Points and heights:
vek (h) 2.67: [ 33  17  92   1  85  47 -48 -25   5 -28   9  19   9 -51  40  -8]
Todob (h) 1.14: [ 42 -17  61  17  47  32   6 -13   3 -21  -3  35   6 -43  -9  -2]
sir (h) 2.12: [-12   5 -22   0 -25 -10   7   6  -8   5  -9 -10  -9   9  -2   9]
gebe (h) 2.21: [-25   8 -46  -9 -38 -26   8   8  -5  14   1 -20  -7  27  -1   8]
Nukuv (h) 2.53: [ 27  15  86   2  76  41 -46 -23  12 -32  10  10  12 -45  40 -15]
lilo (h) 2.70: [-15 -25 -74 -14 -48 -19  36  18 -24  29 -17   2  -9  45 -40  17]
vola (h) 2.98: [-10 -22 -59   0 -37  -6  35  12 -21  26 -24  14 -18  29 -36  19]
Giv (h) 2.47: [-22 -10 -69 -19 -51 -37  29  11 -10  23   4 -12  -2  41 -23   7]
vufov (h) 2.53: [-22 -11 -71 -21 -51 -38  27  12  -7  24   6 -12   0  43 -22   5]
nebo (h) 2.29: [ 36 -30  39  22  32  26  21 -12   2  -7  -8  41   2 -31 -26  -1]
lalu (h) 1.86: [ 16   8  68  12  49  30 -33 -11   9 -24   3  -1  14 -28  26 -21]
tof (h) 2.53: [-25   0 -58 -14 -45 -31  18   8  -7  17   3 -16  -4  33 -10   8]
fer (h) 1.63: [-23  16 -18  -2 -23 -12  -8   7  -2   3  -2 -22  -7  13  10   3]
Pabe (h) 1.97: [  8 -11  -3  11  -7   6  18   0  -4  -4 -13   9  -5  -6 -16   7]
dade (h) 2.14: [-37  41 -21 -17 -24 -29 -35  11  29   4  24 -44  -3  16  38  -9]
kes (h) 2.57: [-14  -7 -56  -7 -43 -19  28  10 -13  16 -11  -5  -9  25 -23  15]
nibib (h) 1.56: [-29  37  -3 -10 -13 -16 -36   9  24  -7  13 -38  -1   6  36  -8]
kef (h) 2.64: [ -4  27  43  -2  24   5 -49  -3  40 -32  15 -22  15 -16  40 -20]
pofug (h) 1.47: [ 14  -9  22  15   8  13   9  -3   0 -11  -9  10   1 -14  -9   0]
lobak (h) 1.56: [-22  17 -15  -2 -20 -11 -11   5  -2   3  -2 -23  -5  11  13   2]
lusad (h) 2.10: [-17 -15 -68 -15 -49 -28  35  13 -16  22  -7  -5  -6  38 -29  15]
lami (h) 1.15: [-27  28  -8  -5 -16 -14 -27   7  11   0   5 -34  -3  11  28  -5]
kov (h) 1.48: [ 45  -2  77  13  65  42 -15 -15  -4 -23   1  33   8 -53   9  -3]
lozot (h) 2.57: [  4  20  56   3  36  16 -46  -7  32 -31  11 -16  16 -21  38 -24]
savu (h) 2.43: [-20   0 -49  -9 -41 -23  18   8  -9  14  -3 -14  -8  27 -12  10]
tegud (h) 2.02: [ 13  11  66  10  47  27 -35 -11  11 -24   2  -4  14 -26  30 -22]
Rofop (h) 2.56: [-48  38 -36 -20 -32 -41 -28  10  23  17  29 -44  -2  30  35 -12]
pud (h) 2.09: [ 49   1  83  10  74  45 -21 -17  -7 -24   1  39   8 -58  14  -2]
Memuf (h) 1.84: [ 15 -17   5  16   0  11  21  -1  -4  -3 -14  17  -3 -11 -20   5]
Kob (h) 1.21: [ 28 -21  35  20  24  21  17  -8   2 -12  -9  26   4 -26 -17  -2]
Vef (h) 2.88: [ 23 -35  13  24  15  18  30 -11  -4   7 -14  38  -6 -12 -32   2]
Ligos (h) 1.55: [-18 -22 -77 -21 -54 -34  38  15 -19  27  -2  -6  -2  46 -34  11]
tadi (h) 1.35: [ 46 -16  64  17  53  35   4 -13   1 -20  -2  37   6 -47  -8  -1]
meku (h) 1.07: [ 30   5  77  13  64  38 -26 -15  -1 -22   0  14  10 -41  20 -14]
zove (h) 1.57: [-23  17 -18  -2 -21 -13 -10   6  -1   4  -2 -23  -5  14  11   2]
Lof (h) 2.25: [-17 -14 -66 -13 -47 -25  33  11 -16  21  -8  -5  -6  37 -26  14]
dob (h) 2.06: [-17 -25 -80 -26 -56 -40  37  18 -20  31   1  -8   4  51 -33   8]
nuka (h) 2.43: [-18 -11 -63 -12 -47 -26  30  10 -13  19  -7  -6  -6  34 -25  14]
dutar (h) 1.54: [ 10  -5  21  14   8  12   5  -1  -1 -10 -10   7   2 -13  -5  -2]
Vasa (h) 1.71: [-18 -24 -80 -23 -54 -37  36  15 -19  29   2  -9   0  49 -33   8]
banov (h) 2.74: [-47  41 -35 -21 -33 -42 -29  10  28  16  32 -45  -2  31  36 -13]
nam (h) 2.82: [-29  -2 -67 -21 -50 -44  18  10  -1  26  14 -20   0  44 -12   2]
duko (h) 2.58: [-22  -5 -64 -17 -48 -34  23  10  -8  21   4 -14  -2  39 -17   9]
siliv (h) 1.64: [  7  -4  17  13   5   9   2  -1   0 -10 -10   5   3 -11  -5  -1]
kaz (h) 2.96: [ 10 -33 -14  18  -3  12  32  -2  -9  17 -19  30 -14   2 -33   9]
Zudu (h) 0.85: [ 28 -16  43  20  29  23  10  -8   2 -14  -7  22   8 -27 -11  -5]
ligek (h) 2.54: [-17  -6 -53  -8 -42 -21  25   9 -12  15  -8  -8  -8  27 -19  15]
Nipa (h) 0.70: [ 38 -12  61  18  46  32   2 -12   4 -18  -3  28   8 -39  -4  -6]
tar (h) 2.14: [ 37  15  92   7  85  49 -43 -21  -8 -24   5  26  10 -53  34  -7]
nimo (h) 2.60: [  2 -18 -30   7 -22   0  29   5 -12  11 -18  14 -15   6 -26  14]
sagoz (h) 1.70: [-38  26 -35 -12 -32 -28 -14   7   6  15  11 -33  -6  28  19  -2]
Dogu (h) 1.98: [-16 -26 -79 -23 -53 -32  38  18 -24  30  -5  -5   1  50 -36  11]
sina (h) 2.49: [-21 -12 -74 -22 -52 -41  29  12 -10  25   7 -13   0  43 -23   5]
duni (h) 2.78: [-15 -23 -67  -8 -44 -14  36  14 -24  26 -19   6 -12  39 -36  18]
fabu (h) 2.51: [-28  43  -4 -14 -13 -23 -45  10  37 -12  24 -41   0   3  44 -13]
panef (h) 2.11: [-21   7 -35  -6 -32 -15   5   8  -6   9  -4 -16  -9  20  -2   9]
verim (h) 2.19: [ 31  14  88   4  76  44 -44 -22   5 -27   9  15  12 -47  37 -13]
pulef (h) 2.98: [ -4 -24 -46   7 -27   0  34   7 -18  23 -25  20 -20  19 -34  18]
bori (h) 0.96: [ 41 -14  64  20  52  34   3 -14   0 -20  -2  32   7 -44  -6  -5]
Par (h) 2.30: [ 11 -21  -6  14  -6   7  28   0  -8   3 -17  20  -9  -3 -26   9]
kis (h) 2.54: [-49  27 -46 -19 -38 -42 -20   7  15  23  25 -40  -1  39  25 -10]
pemu (h) 2.45: [-44  41 -31 -20 -30 -36 -31  10  27  12  29 -45  -2  25  37 -11]
milam (h) 1.73: [ 45   3  83  12  75  45 -23 -18  -7 -24   2  33  10 -54  17  -4]
fini (h) 2.03: [-41  26 -41 -15 -35 -34 -16   8   8  18  17 -36  -4  33  21  -5]
Fus (h) 2.81: [ -6 -19 -49   1 -33  -6  33   9 -19  19 -20  11 -18  19 -31  18]
vuti (h) 2.52: [-18  -4 -56 -10 -46 -24  24  10 -10  16  -3  -9  -8  30 -18  13]
Mel (h) 0.62: [ 33  -9  59  19  43  31  -2 -12   1 -18  -5  21   8 -36   0  -9]
Mol (h) 2.21: [  5  16  57   8  38  20 -38  -7  20 -28   5 -12  15 -19  33 -22]
niza (h) 1.76: [-38  37 -23 -14 -26 -28 -30   9  20   6  20 -41  -4  20  33  -7]
Pili (h) 1.10: [ 26   3  71  15  54  34 -24 -12   2 -22   0  10  12 -34  18 -17]
maf (h) 2.49: [  4 -19 -20  11 -16   4  26   1  -9   8 -19  16 -13   2 -27  13]
Lema (h) 2.08: [ 48 -22  59  19  51  35  11 -14   2 -19  -2  43   6 -48 -17   3]
Niv (h) 2.42: [ 28  14  88   3  79  44 -46 -24   8 -29   9  14  12 -46  39 -14]
neke (h) 3.08: [ 45 -35  48  23  46  30  19 -17   2  -6  -6  53   1 -40 -30   3]
zal (h) 1.73: [ 47  -3  79  12  67  44 -15 -15  -5 -24   1  36   8 -54   8  -1]
Fati (h) 0.83: [ 32  -1  72  17  57  37 -19 -16  -1 -21   0  17  11 -40  14 -12]
bomi (h) 1.94: [-26  14 -37  -7 -33 -21   1   7  -4  12   2 -23  -7  24   5   5]
ziko (h) 1.94: [ 47   0  81  11  72  44 -17 -17  -6 -23   1  38   8 -57  10   0]
Dar (h) 2.09: [-44  35 -32 -17 -30 -34 -28   9  19  14  23 -41  -3  28  32  -8]
Pebed (h) 1.90: [ 49 -20  62  19  51  35   9 -14   1 -18  -2  42   6 -50 -14   1]
tipa (h) 1.95: [-15 -19 -71 -14 -49 -25  35  13 -18  23 -10  -3  -5  40 -32  15]
Met (h) 1.86: [ 2  0  8  9 -3  5  1  2 -2 -7 -9 -2 -2 -5 -1  1]
Ruped (h) 2.39: [ -2  23  48   2  29  10 -45  -5  31 -30  10 -20  15 -17  37 -22]
vomuk (h) 2.41: [ -2 -12 -24   6 -24  -3  23   4 -11   4 -16   6 -11   4 -20  14]
nesa (h) 2.37: [  2  19  55   5  36  16 -41  -7  26 -29   8 -15  15 -19  35 -21]
mutam (h) 2.10: [-31  12 -45 -13 -37 -28   0   8  -2  17   7 -26  -6  31   6   2]
Rows and their valley's bottom:
From each row below, which row is at the bottom of the valley it runs down into?
duko => Ligos
savu => lami
Todob => Mel
Lema => Mel
tof => lami
gebe => lami
